In the rows, 128 means zero.
The rows below come in pairs that one turn or mirror swaps. Which row does each named row swap with?
The rows were stretched afterwards, more along some directions than others.
bisem: 144	165	132	112	159	154	149	105	124	113	118	146	127	125	129	114	136	99	126	115	119	125	151	133	122
Vuv: 141	137	155	124	133	122	148	123	132	97	132	119	126	124	167	113	117	126	80	116	128	97	134	126	112
roban: 130	135	114	119	139	131	156	113	120	135	135	103	121	133	146	108	114	130	116	118	89	75	150	116	127
tumo: 133	162	152	91	136	139	176	125	120	131	129	124	115	145	143	134	121	120	110	119	109	77	128	143	134
zumev: 150	142	120	141	165	135	147	142	110	134	123	108	123	135	143	130	134	136	131	124	112	91	147	107	139
Tudeg: 131	128	144	98	152	138	169	118	110	136	121	122	105	155	126	130	138	141	105	122	97	73	152	147	168
fus: 133	147	150	89	134	115	150	121	117	130	125	115	117	129	142	116	123	133	120	117	97	105	124	119	118
duso: 103	113	135	122	143	120	142	107	117	142	119	131	116	150	146	129	128	133	96	127	117	115	139	148	142
lonur: 141	154	152	123	167	127	153	115	138	133	143	107	108	106	143	107	129	116	114	142	120	109	126	125	129
fodet: 120	142	156	121	164	142	147	111	131	130	133	124	125	152	141	122	126	117	91	120	111	105	132	158	139
garup: 146	148	145	133	132	127	141	132	122	103	111	132	128	161	126	135	140	150	124	107	102	108	124	135	131
rud: 138	138	137	108	174	126	152	127	128	135	144	104	106	111	138	100	134	140	112	129	120	101	123	117	143
fon: 125	114	130	114	151	126	141	118	118	135	124	128	119	154	155	133	135	121	114	117	120	113	153	139	158
lup: 165	157	129	126	119	114	160	119	119	123	153	133	123	119	138	116	130	127	113	122	128	83	135	126	145
rugu: 149	136	149	114	139	127	136	137	133	120	160	124	108	112	132	111	126	131	105	128	135	97	135	108	149
puran: 143	162	148	129	107	105	169	102	114	140	135	148	125	106	118	126	124	109	113	127	128	109	145	128	119
rut: 154	159	145	96	120	122	163	124	93	117	134	139	95	142	140	145	127	138	115	133	110	88	141	121	149
vefe: 142	115	129	130	143	108	146	110	122	131	127	132	105	130	124	133	123	127	102	122	94	129	143	118	138
rales: 139	139	136	133	164	107	140	117	131	129	134	118	111	111	143	115	133	125	122	142	115	123	151	131	113
zab: 142	114	129	113	126	126	135	138	127	108	116	127	123	141	138	129	137	166	111	116	117	113	123	116	150
kosu: 121	132	141	122	126	132	142	118	134	121	107	136	134	132	124	126	138	136	117	115	112	129	124	111	116
benug: 127	128	158	140	128	110	130	126	119	130	118	151	112	108	121	131	133	137	116	147	122	88	117	175	149
Dus: 151	172	129	114	156	137	140	113	103	110	124	147	119	120	132	110	140	117	124	116	116	115	155	127	111
Pira: 129	145	144	108	153	154	157	134	105	141	125	118	104	148	124	132	142	131	116	142	97	71	140	148	172
kiv: 159	168	138	149	123	98	173	124	118	126	136	135	129	127	122	116	121	134	119	128	100	89	138	129	120
melil: 155	168	142	112	147	141	135	133	112	118	120	136	125	131	115	116	146	116	129	135	122	94	153	112	150
dabom: 137	137	147	121	118	141	153	115	122	94	120	146	116	118	167	119	120	127	95	117	120	94	135	128	120
mipa: 127	144	146	130	131	109	140	122	127	130	128	149	112	113	123	116	150	122	120	156	130	88	140	172	133
veres: 143	144	148	142	116	127	152	119	105	98	136	149	115	131	160	129	124	118	92	124	128	96	138	128	130
tek: 132	119	138	118	145	129	144	118	112	138	115	133	119	152	122	130	135	120	128	148	92	96	167	133	150
gaf: 137	124	144	136	110	105	139	117	114	124	128	163	86	108	129	136	140	132	118	152	120	92	135	152	145
Zuv: 150	121	139	122	117	115	151	109	136	95	150	135	108	137	152	95	124	116	97	126	122	89	141	114	106
gefet: 151	158	138	99	131	138	159	126	119	133	121	117	118	139	140	140	127	127	133	114	91	99	137	146	119
patal: 127	119	114	108	115	136	131	127	125	117	122	131	123	131	162	123	143	141	127	102	123	113	161	135	132
Teb: 128	120	150	112	147	102	126	120	119	127	119	129	119	137	131	127	153	160	127	108	123	114	120	133	154
gepo: 124	132	124	135	129	99	126	121	112	154	131	140	129	160	135	135	137	108	142	130	100	105	132	125	131
kof: 143	136	166	127	121	118	180	102	129	114	131	148	100	131	158	114	125	114	106	115	93	92	144	144	121
nuva: 142	122	118	130	143	131	149	135	100	127	126	103	111	150	163	137	126	135	112	124	98	91	158	101	140
rif: 152	121	116	126	113	116	161	126	104	135	118	113	113	155	140	125	128	146	97	108	87	92	143	109	141
Soki: 152	133	120	122	143	110	165	111	134	142	150	125	133	146	123	111	123	126	113	124	112	103	145	115	130
Gose: 135	133	151	129	119	123	157	130	122	113	117	143	98	109	135	126	142	144	113	151	102	100	128	150	141
fize: 130	136	103	144	123	131	148	142	111	139	122	123	127	165	155	148	133	148	129	122	77	90	116	112	139
paf: 159	155	128	124	135	105	173	112	116	135	139	132	133	139	136	119	128	121	128	101	111	105	139	119	119
bar: 145	147	149	106	132	109	129	121	104	128	135	133	98	150	139	151	135	135	132	118	105	86	123	134	151
bemo: 115	131	106	129	134	103	132	134	111	139	124	131	122	143	145	142	138	134	140	128	113	98	143	116	117
Vedu: 152	124	152	120	125	106	159	111	122	91	142	143	82	149	166	117	124	121	99	122	111	98	133	134	127
neper: 122	133	117	128	143	108	120	123	117	135	140	139	135	156	130	137	129	119	129	126	100	98	150	110	121
dusu: 156	143	144	130	144	101	177	117	126	147	138	130	130	123	141	99	125	130	117	124	118	99	124	118	134
butas: 132	121	134	117	159	150	174	125	116	116	122	125	105	165	123	118	139	126	109	143	92	91	139	134	148
Bip: 147	139	138	132	148	137	145	127	107	137	135	92	116	138	135	130	125	137	114	117	90	83	126	123	141
bez: 154	122	141	133	145	120	143	119	127	125	123	139	111	154	135	141	130	113	109	124	73	121	150	127	144
mogab: 137	119	138	119	145	137	124	132	114	136	118	119	99	156	117	146	131	133	131	137	107	96	139	137	165
mekib: 130	137	141	113	152	116	136	133	128	128	116	131	136	141	114	131	142	149	136	112	107	121	124	122	140
mor: 117	140	151	147	136	112	122	134	106	119	111	158	109	108	128	131	141	147	136	132	127	113	131	141	125
bati: 138	147	134	112	151	137	126	133	132	123	126	103	143	133	127	138	135	151	130	102	119	118	127	132	140
kurof: 137	151	137	144	142	132	154	138	98	121	129	102	123	122	144	153	120	125	116	126	103	91	145	141	150
Mit: 111	153	136	144	132	117	132	142	119	120	120	142	121	107	144	124	130	141	131	139	113	94	116	162	133
mek: 118	143	150	134	106	121	120	142	124	122	117	132	128	100	129	139	129	139	126	138	123	94	129	173	140
mivat: 151	122	149	122	130	108	151	99	132	94	134	141	109	117	163	101	127	117	103	124	117	92	144	130	110
tal: 131	132	110	125	128	110	156	127	115	148	118	137	126	151	153	123	122	139	134	129	82	90	129	115	119

rif swaps with -> melil
nuva swaps with -> Pira
fon swaps with -> rud
gepo swaps with -> fus
mekib swaps with -> paf
Teb swaps with -> dusu
fize swaps with -> rut

